In the data rows, 128 means zero.
Some points:
[ 73 171 107 175  79 159 126  99 121 189 136 134 132 133 173 116 150 180  94 132  43 113 105 113 114 117 123  65 103 114 121 109 102 141 116  88 113  86  61]
[157 157 109 115 128 129 158 120  89 133 120  71 152 146 141 115 134  61  84 182 159 166 129 100 175 105 157 176 114 177 114 145 119 170 153 179  96  78 125]
[ 68 108 102 113  88  83 158 113 140 147 110 172 147 136 125  73 113  55 144 112 137 138 158 115 103 132 128 130 154 103 105 110 170 125  59 139 198 116 127]
[155 152 148 141 169 115 162 200 137 130  86  92 146 126 111 120 117 140 106 178  96 154 143 119  95  88 141  49 109 118 108 123 171 128  98 162 120 204 100]
[108 151 126 133 132  76 145 114 123 189 105  46 179 149  67 120 138 141 200 137 130 157  98 143 199 141 142 169 111 188 107 124 125 112 145 113 156 175 118]
[104 138 133 114 157 108  94 127 168 122 140 154 100  98 103  97 108 155 168  83 125 169 167 136 175 157 198 156 101 183  85  38 152 106 164 224  79 113  88]
[118  83 117  61 123 134 132 117  98 116  54 103 152 130 186 108 131 139  52 133 138  82 137 135 205 155 133 174 134 101  64  74 149 123 108 123 189 162 103]
[ 88 153 115 156 132 150 176 122  84 147 150 131 137  65 149  63 153  95 168 100 221  97 125 136 131 125 115 144 141  95 126 126 170 136 106 119 129 129 136]
[148 151 105 151  92 177  69 143 163  69 148 141  91 151 108  55 126  47 128 130 151 132  94 154 118 138 105 153 129 149 136 144 140 125 209  91 136 140  76]
[137 148  87 133 200  79 124 174 151 137  92 142 144 116 146 108 215 147 129 128  88 123 105 156 153 127 103 103 136 124 103 130 104 124 152 133 129 138 130]
[155  79  87  93 183 113  88 136  80 166 117 152  58  85 142 154 102 168 105 105 110 159  91 116 156 189 113 128 109 140 126 144 128 126 109 104 115 115 172]
[140  69 136 132 102 167  98 152 148 105 133  99 104  85 105 166 185 104  88 144 126  99  88  88  50 108 133 113 192 130 138 153 118 132 118 128  99  88 115]
[ 99 120 107  98 158  71 129  95  58 105 132 140 136  99 115 159 147 106 167  99 185  82  96 153 138  69 149 107  95 166  80 114 131 172 176 157 173 143 122]
[161 119 126 180  56  98 158 125 136 116 208 165 142 113 187 121 137 111  97 127 168 161  96  76 142 131 156 132 130  68 116 199  71 160 140  64 133 161 169]
[157  72  65 108  95 161 140 139 135  96 135 135  95 129 100 159 112 151 167 105 169 160 148 209 168  96  67  84 139 179  80 103 105 159  96 168 140 171  95]
[131 123 193 105 199 104 124 100 133 195 109  95 133  94 115 162  90  95 132 152 143 110 172 120 132 113 116 106 117 135 115 117 103 166 151 115 149 128 154]
[113 117 136 120 104 124 121 145 120 104 114 110 129  67 143 108 145 108  71  16 137 143 199 130 116 140 166 121 172 196 137 165 175 116  90 160 162 160  76]
[127 103 132 134 164 156  67 138 145  92 137 122 145 155 121  85 162 147 142 172 124 148 151 112 117  75 131 128  77 109 198 169 100 153  86  51 145 102 120]
[207 104  75 115 109 108 130 150 143  94  66 113 134 204 109 176  92 112 142 137 184 106 145  82 158 138 181 103 126  76 162  98 103 173 159 119 123 118  85]
[106  76 138  75 180 110 134 170 150 143 132 167 184  95 158  80 142 148 158 167 104 174 148 109 134 101 138 143 168 161 108 148  98 114 140 148 125 189 139]
[113 163 112 174 128 126 164  98 107 116 135 106 123 169 156 152  80 126 104 177 104 163  88  97 181  96  75 141 193 158 151 145 111  79 143 153 185 167 113]
[130 102 151 142 129  99 186 121 115 175 123 192 111  99 138 116  93 136  99 181 145 158 111 146 102  87 112 112 124 128 147  80 135 142  96 144 155 113 162]
[142 154 131  97  68 166 140  70 122  79 141 105 133 124 140  97 132 160  89 108 142  89  88 106 187  83 102  83 136 161  94 121 144  33 150 113 151 100 117]
[121 171 184 108 154 101 155 215  73 153 124 162 127 101 153  89 104 171 114 119 136 124  92 109 158 148 112 132 104 127 146 110 118 134 128 136 159  93 118]
[102 100  90 173 123 158 156  86 166  64 157 110 145 194 144 132 118 170 131 135  92 118 150 156 125  99 160 156  90 107 157 148 150 134  93 131 102 130 172]
[130 130 104 124 162  62 155 141 123 162 117 167 206 152 117 145 129 137 104 162 139 102 108 133 151 127 158 122 143  90 163 168 104  97 177 146  70 107  94]
[137 105 157  85  92 100  82 100 160  49 144 120 161 115 127 115 103 113  99 127  51 144 191 139 106 121 135 130  58 166 137 116 186 184 159 129  67  90 145]
[ 55 122 163 163  99 153 158 143 148 114  66 117 116 117 180 109  89  76 147 116 139 131 141 137 178 145 160  96 104 120 150 167  80  33 132 104 107  96 104]
[136 157 152 128 158 129 181  74 101 107 163 134  90 155 137 133 165  94  38 179 135 108 181 128 154 155 115 130 133 140 123 126  77 139 135 168 106 147 123]
[142  46 173 155 216 110  54 103 124 110  70 126  72 121 116 131 115 125 118 119 144 178 109 187  87 123 173 144 120 108 110 167 115 121 121 136 117 159 138]
[145 128 158 116 114 134 127 191 178 128 133 146  85 119 111 143 118 151 113 119 145 121 113 159 179 162 104 124 138 101 115 137  57 198 145 179 114 174 155]
[130 119 155  88 157  87  88 175 106 144 156 136 161 116  84 168 107 113 118 101  57 172 188 206 152 164 169 145 161 111 172 129 154 183 114 127 122 113  98]
[116 157 125  85 113 122 162 140 172  69  97  67  97 108  75  78 135 135 155 105 113 109 124 115 116 167 117 110 145 123 148 160 136 184  63 107 168 123 133]
[113 116 108 140 158 127  94 137 153  97 128 127  66 164 115 127 118 119 151 148 119 109 122 175 160 158 172 201 173 136  59  90 160 156 148 142 190  70 105]
[164 103 166 123 135  85 171 152  88 154  92 164 144 179  65  89 154 127  94  87 140 132 125 166 146  56 136 132 149 149 100 110 152 123 134 107  96 131 125]
[194 157 148 126 109 132 147 100  89  53 112 123 176 162  95 164 107 140 132 141 126 167 132 186 123 195 106 129 162 150 105 133 100  77 108 152 119  72 149]
[128  95 125 103 108 175 141 100 121 185 164 141 112 210 128 154 137  96 144  78 135 140  87 107  93 160  94 130  61 132 157 145 108 165  91  65 104 162  87]
[152 131 146 157 152 136 126  69  95 173  51 174 166 105 132 128 155 149 153 138 127 122 214 170 130 149  89 113 146 163 137 114 118 185 137 149 157 133 131]
[ 86 148 103 146  73  83  72 169 115  68 165 123 157 132 109 120 149 131 132 143 149 152 146 112 129 178  75 112 139 144  97 104 132 134 102  85  85 119 138]
[176 111 117 173  99 146 113 128 150 136 177 121 187 110 122 144 103 123 111 109 120  98 132 128 116 108  63 184 110  94  72 143 130  79 124  53 137 113 117]
[116 166 133 131 176 131 153  99 158 117 114 130  98  84 117 184 125 170 117 149 168 193  64 126 109 153 131 132 124  64 129 103 173 152  94 110 120 192 135]
[153 176 114 133 104 183 116 130 136 119 128  89 156  86 143 128 160 141 130 111 146 106  82 200  87 159 112 150 116  85 123 136 135 109 115 100 183 153 223]
[127 150 152 199 103  79  81 113 130 145 118 159 129 189 163  94 177 126 133 153 133  76 129  95  82 160 135  81 161 166 129 121  88 100  91 105 110 124 139]
[ 78 142 152 119 150 119  75 148 130 114 140 149 135 166 107 188 104 162  88 182 148 220 121 112  87 104  94 111  93  53 154  81  70 163 199 131 143 126 148]
[108 129 138 149 126 126 136 105 175 125 148  93 109 109  79 159 143 173 124  81 129 118 126 143 152 129 132 113 177 102 200 144 180 161 110  93 178 125 159]
[133  99 116 144 181 114 149  94  66 101 145  82 159 125 101 141 136 144  93 116 132 138  55  71 135 147 124 102 108 156 132  97  79 114 110 139  87 139  96]
[127 142 166 135  82 177  71 161 155 168 155 144 121 127 104 128  88 132 159 118 133  95 121 152 109 148 163 164 140 194 122 198 134 130 100 129 154 180 164]
[155  99  95 156  86 152 161 164 112 166 150 111 113 113 101 145 121 164 147 158 127 173 118 153 118 129 187 125 184  67  61 113 121 162 145 142 134 115 136]
[158 184 120  67 131 128 111 144 104 149 122 196  72 142 114 123 144 147 143 160 124 167 144 121 140 156 151 151 168 114 140 125 140 139 104  76 145 203 127]
[127 121 173 129  78 134 137  77 114 174 126  53  82 143 148 111 133 116 125 106 135 144 185  98 120 149  97  88 156 136 152  98 106  92 184  97 122 119 111]
[146 164 104 111 147 144 126  88  95 111  98 128 127 161 217 162 127 126 142 156 104 108  80 120 113  64 156 127 175 136 154  78  85 108 116 139 124 165 113]
[ 75 120 109 112  89 130 119 181 136 151 111  74 127 172 137 197 128 149 130 113 195 113 115 103  68 152  79 178 127 129 130 165 135  96 135 151  86  96 165]
[ 95 110 164 157 134 103 133 114 161 116  77 148 145  98 185  64  96 117 154  27 125 132  92 120 137 115  90 100 151 131 157 109 167 175 145 140 109 106 175]
[125 154 139 164 114 153  79  93  97 108 131 131 105 173 138 130  99 131 123 142 134 128 136 117 116 145  94 101  76  94  85 247 199 143 126 187 108 118 111]
[140  96 143 125  85 152  91 131 131  85 162 100 134 166 158 111  89 174 128 140 143  80 142  85 144 134 122 156 152 123 167 112 146 133 139  99  90 177 181]
[152 148 144 156 131  61 113 137 169 152 127 110  97  98  79  79 166 135 114  80 128 106 194 104 112 109 122 124  63 124 147 109 169  74 160 155 164 164 171]
[152 138 157 119 187 161 161 130  91 117 153 144 216 173 127 145  71 160 110 113 149 107 147  85  92 145 144 112 135 134  99 118 129 100 138 140  98 135  49]
[193 122  39 111 132 130 120 127 128 124 124 115 123  84 150 119  50 121 152 187  96 144  97 139 116 167  88 155 109 141 154 149  70 161 124 148  88 103 100]
[ 61 131 113  67 121 168 175  77 139  61 152 157 132 120  98 125 135 160 159 142 151  62 145 122  69 172 128 151 129 133 117 188 129 123 191  79 142 106  87]
[125  90  75  95  87 127 145 153 129 126 152 171  92 115  73 139 125 114 121 120 110  64 106 181 154 162 148  71  83 121 157 175 192  97 118 126 149 151 187]
[ 79 161  52 125 143 150 127 123 164 148 125 178 123 140  93 115 107 116  79 123 142 111 168  43 115  69 115 110 144 146 170 121 109  81 127 133 109  82 170]
[141 106 175 134  85 149 125 137 152 126 180 127 109 101 140 146 182 192 169 125 153 167 135 114 140  77  99 163 124 101 177 167 136 119 102 137 129  54  65]
[138 163 192 125  84  64 131  96 126  75 118 150  85 105 108 200  95 143 144 168 102  94  99 101 132  88 165 193 119 120 102 149  67 148 113 154 116 132 103]
[133 111 144 112 191 104 184 171 168 108 183 128  66 153 147 176 142 124 125 129 114 108 151 193 142 141 122 172 134 114  50  95 125 109  97 100 122 121 133]
[162 127 107 112 151 136 107 125 117 136 164  91  87 133 163 109 109 176 200 104 171 123 163 116 128 103 154  98 152 116  86 157 167 137  69  60 129  76 182]
[158  94 112  90 143 118 183 110  87 166 111 104  91 106 141  79 179 155 125 167 124 156 130 151  90 150 186 137 126 145 120 127 182 123 207 178 131 134 114]
[144 169  69 185 203 103 119 153 158 181 119 141 144  92 151 145 138 180  99 150 151 118 163 150 127 130 139  91 117 143 150 130  71 141 128 136 177 135 122]
[132  77 142 178 127 168 175 152  84  68 124 162 153 126 136 207 116 137 160 158  81 132 116 111 144 176 122 143 170 157 146 116 127 128 223  96 141 118 151]
[153 148 123  42 148 156  99 125 118 114  76 169 153 132  69 171 136 106 174  76  73 199 125 133 128  90 137 148 149  92  77 128 125 120 131 147 152 117 169]
[182 130  85 158 132  88 116 138  73  90 101 146  91 122  90 133  75 136 133 116 105 122 139 131  43 118 106 212 116 104 162  71  70 112 133 111 103 128  88]
[155 112 131 139 131 143 129 120  72  69 101 142  75 131  73 144 113  99 166 162  96 189 160 121 195 145 116 141  96 148 125 133 149  78 138 125  83 110 100]
[171 187 160  82 156 154 122 130 135 165 143 143 136  81 144 130  78 107 137 143 163 102  84 181 147 122 156  68 181 146 144  86 162 123 138 133 115 134  92]
There is one direction along which these points spread out most. How far along it is each point below, from 0 to 99? 50 is the average, and the first point above lies past it. One standard deviation of the points above along it is 16.
[ 59 129 142 149 118 140  93 179 139 162 117 113  99  93 104 136 133 102 149 166  83 104 118 128 102 109 116  87 139 111  86 124 179 180 115  51  87 162 162] 58
[ 63 133 127 103  53 168 134 114 109 169  76 103 129 135 120  52 124 185 108  94 147  86 120 207 121  95 163 140 111 132 133 105 112 120 126 142 105 119 171] 56
[109  89 172 134 125 142 103 156 125 166 174 124 172  99 143 124 139  89 157 222 145  95 150  85  98  78 103  73  63  81 191 102  99  76 106 132 159 144 123] 66
[132 172 113 155  97 147 100 179  72 110 130 111 108 139 164 181 163  91 170  74  74  87 164 110 145  97 116 151 110  66 150 156 147 140 142 140 104 129 122] 64
[ 88 114 120 147 130 110  98  50 173 134 134 110 170 114 135  97 131  79 140 117 119 120 154 138 134 149 117 131 149  83 150 118 151  77 125 183  42 145  91] 55
[132 140 179  96 166  96  72 114 134 161 189 137 149 169 132  74 200  54 159 141  70 151 124 105  63 134 153  67  93  81 207 114  61 108 106 191  97  80 172] 54
[ 68 170  94 156 103 140 145 142 101 104 154 106 163 132 187 172 153  74  88 109 167 143 133 152 117  93 179 143  91 227 166  96 147  94 108  95 118 116 133] 63
[106  97 126 162 125 162  97 121 134 153 159 109 161 112 104  88 130 111 133  50  97 135 151  70 120 172 194  83  94 130  98 104 124 134 125 183 211 120 146] 50
[141 141 162 148 178 120 147 110 160 206 109 148 134 154 113 124  96 135  78 153 130 101  31 126 148 114 130 131 141 139 108 123 131 139 101 109 177 103 129] 44
[161 132 116 124  83 166 134  72 217 139  94 151 144 104 135 185 171  88 114 111 135 140 142  87 146 142 145 142 111 139 107 155 126 135 139  66  78  95 152] 69
[137 138 149 167 187 223 192 160 120 150 105 138 137 116 113  99 161 110 126 130 123 101  96  99 168 139  90 184 133 147 120  77 120 162  86 164 132 148 149] 41
[107 149 136 111 128 111 208 153 171 159 136  91 120 158 190  70  97 119 152  76  97 135 133 130  56 104 118 108 105 151  85 154 152 127 149 138 160 134 155] 55
[ 87 121  91 118 114 111 112  88 123 167 189 102 126 130 148 113 130 101  95  98  97  85 119 102 149  84  54 151 183 126 157 165 129 111 144 161 113 135 104] 67
[154 107 127 121  69 119 102 133 193 120 121 158 139 159 178 189 182 133 151 160 147 126 100 109  98 168  97 140  85 141 164 121 193 110 109 150 161 109  97] 67
